fitum: [17 -62 -24 62 -89 19 53 38 -36 -67 -2 8 14 42 -42 75 48 -27 -23 -88 -22 76 -79 60 -39 -69 27 32 79 -45 -39]
Runiz: [17 -62 -24 62 -89 19 53 38 -36 -67 -2 8 14 42 -42 75 48 -27 -23 16 -54 6 -78 -12 4 10 48 35 66 48 46]
ger: [-51 -3 66 15 43 35 -72 4 -62 75 -91 -64 -31 -91 5 22 -67 19 44 28 -74 -8 25 12 -6 70 -88 -67 39 -1 -3]
tags:
[35] -> Q145
[-23] -> Q273
[44] -> Q866
key ger 19:  | Q866
find: [-51 -3 66 15 43 35 -72 4 -62 75 -91 -64 -31 -91 5 22 -67 19 44 28 -74 -8 25 12 -6 70 -88 -67 39 -1 -3] | ger
find: [17 -62 -24 62 -89 19 53 38 -36 -67 -2 8 14 42 -42 75 48 -27 -23 16 -54 6 -78 -12 4 10 48 35 66 48 46] | Runiz
len: [17 -62 -24 62 -89 19 53 38 -36 -67 -2 8 14 42 -42 75 48 -27 -23 16 -54 6] | 22
len: [-51 -3 66 15 43 35 -72 4 -62 75 -91 -64 -31 -91 5 22 -67 19] | 18

fitum: [1 2 1 -2 0 -2 -3 1 1 0 0 -2 0 0 0 1 -3 -3 0 -2 -1 -3 -1 -3 1 -2 -2 -3 1 -3 -2 -3 -1 -1 -2 1 2 -2 -1 1 -2]
Runiz: [3 -7 -32 10 -30 8 14 -37 -9 -22 14 19 2 -35 12 -3 -9 -9 -36 17 12 3 -24 -9 -26 11 -18 -3 -17 0 6 -5 -29 -32 -8 -28 -7 17 -35 -31 -24]
muni: [-27 -23 -68 35 -61 35 25 -85 -30 -68 12 9 11 -90 18 -15 -10 8 -84 39 5 -23 -62 -18 -61 18 -21 13 -54 10 20 16 -84 -61 -19 -48 -28 32 -86 -78 -32]
bobun: [-24 -16 3 -13 7 -12 -15 0 -9 -14 -26 -25 -10 0 -23 -16 -2 -8 -1 -23 -27 -19 -12 -11 -1 -26 5 -6 -19 -15 -23 -3 -3 9 -16 3 -19 -19 4 -2 6]
len: [1 2 1 -2 0 -2 -3 1 1 0 0 -2 0 0 0 1 -3 -3 0 -2 -1 -3 -1 -3 1 -2 -2 -3 1 -3 -2 -3 -1 -1 -2 1 2 -2 -1 1 -2] | 41
key -> tag
[-26] -> Q215
[-3] -> Q562
[-2] -> Q14
[12] -> Q732
[11] -> Q209
[-36] -> Q634
[-25] -> Q26
[-35] -> Q110
key Runiz 26:  | Q209

muni: [16 5 -4 8 -19 5 40 21 9 3 -14 -20 16 5 11 4 10 10 -14 13 -5 -15 31 10 -6 -16 -25 -27 17 14 14 -17 -8 -8 8 4 7 5 11 18 -19 -19 7 -12 -8 22 -29]
razur: [12 6 -3 18 -18 10 30 21 9 4 -23 -17 20 9 9 6 8 6 -6 7 -4 -16 32 21 -7 -37 -12 -25 16 22 13 -15 -7 -7 5 3 12 9 8 20 -11 -23 13 -9 -9 27 -19]
bal: [15 7 -3 15 -19 5 33 21 12 3 -15 -25 18 6 9 4 11 9 -9 11 -4 -24 33 10 -6 -21 -25 -30 20 17 16 -14 -10 -9 7 4 8 5 10 18 -17 -25 7 -13 -8 23 -27]
Runiz: [8 14 -8 29 -17 21 41 33 22 8 -37 -18 29 16 34 12 14 3 -10 13 -4 -37 46 40 -17 -77 -14 -31 32 44 16 -25 -11 -16 7 7 23 17 9 22 -15 -38 27 -11 -16 41 -10]
pep: [12 9 -9 9 -16 11 39 21 11 3 -25 -16 16 9 23 8 10 7 -15 14 -6 -9 29 28 -13 -44 -6 -18 12 24 12 -26 -4 -6 8 3 13 13 11 21 -15 -20 18 -6 -12 26 -13]
fitum: [24 11 -6 15 -33 14 62 37 19 6 -39 -28 30 12 23 8 17 13 -19 17 -8 -29 56 28 -12 -50 -33 -43 29 32 26 -26 -13 -14 11 6 18 12 17 33 -25 -35 18 -19 -15 45 -41]
puni: [18 11 -7 12 -22 9 51 30 18 4 -20 -22 21 8 19 6 18 12 -19 21 -5 -35 46 13 -10 -26 -26 -43 32 26 19 -23 -14 -11 11 5 10 8 14 21 -28 -27 11 -17 -12 27 -32]
bobun: [35 10 -4 18 -43 8 86 40 18 6 -28 -46 30 8 12 6 20 21 -19 21 -10 -33 64 13 -7 -23 -54 -62 32 24 32 -26 -17 -14 13 4 12 7 20 38 -35 -29 8 -26 -14 41 -64]
Mege: [13 19 -17 21 -12 12 35 27 17 4 -16 -18 14 8 6 8 18 11 -26 27 -5 -24 39 21 -17 -28 -13 -28 27 29 12 -36 -9 -10 14 7 9 12 17 15 -32 -25 17 -10 -14 20 -17]
len: [13 19 -17 21 -12 12 35 27 17 4 -16 -18 14 8 6 8 18 11 -26 27 -5 -24 39 21] | 24
len: [12 6 -3 18 -18 10 30 21 9 4 -23 -17] | 12

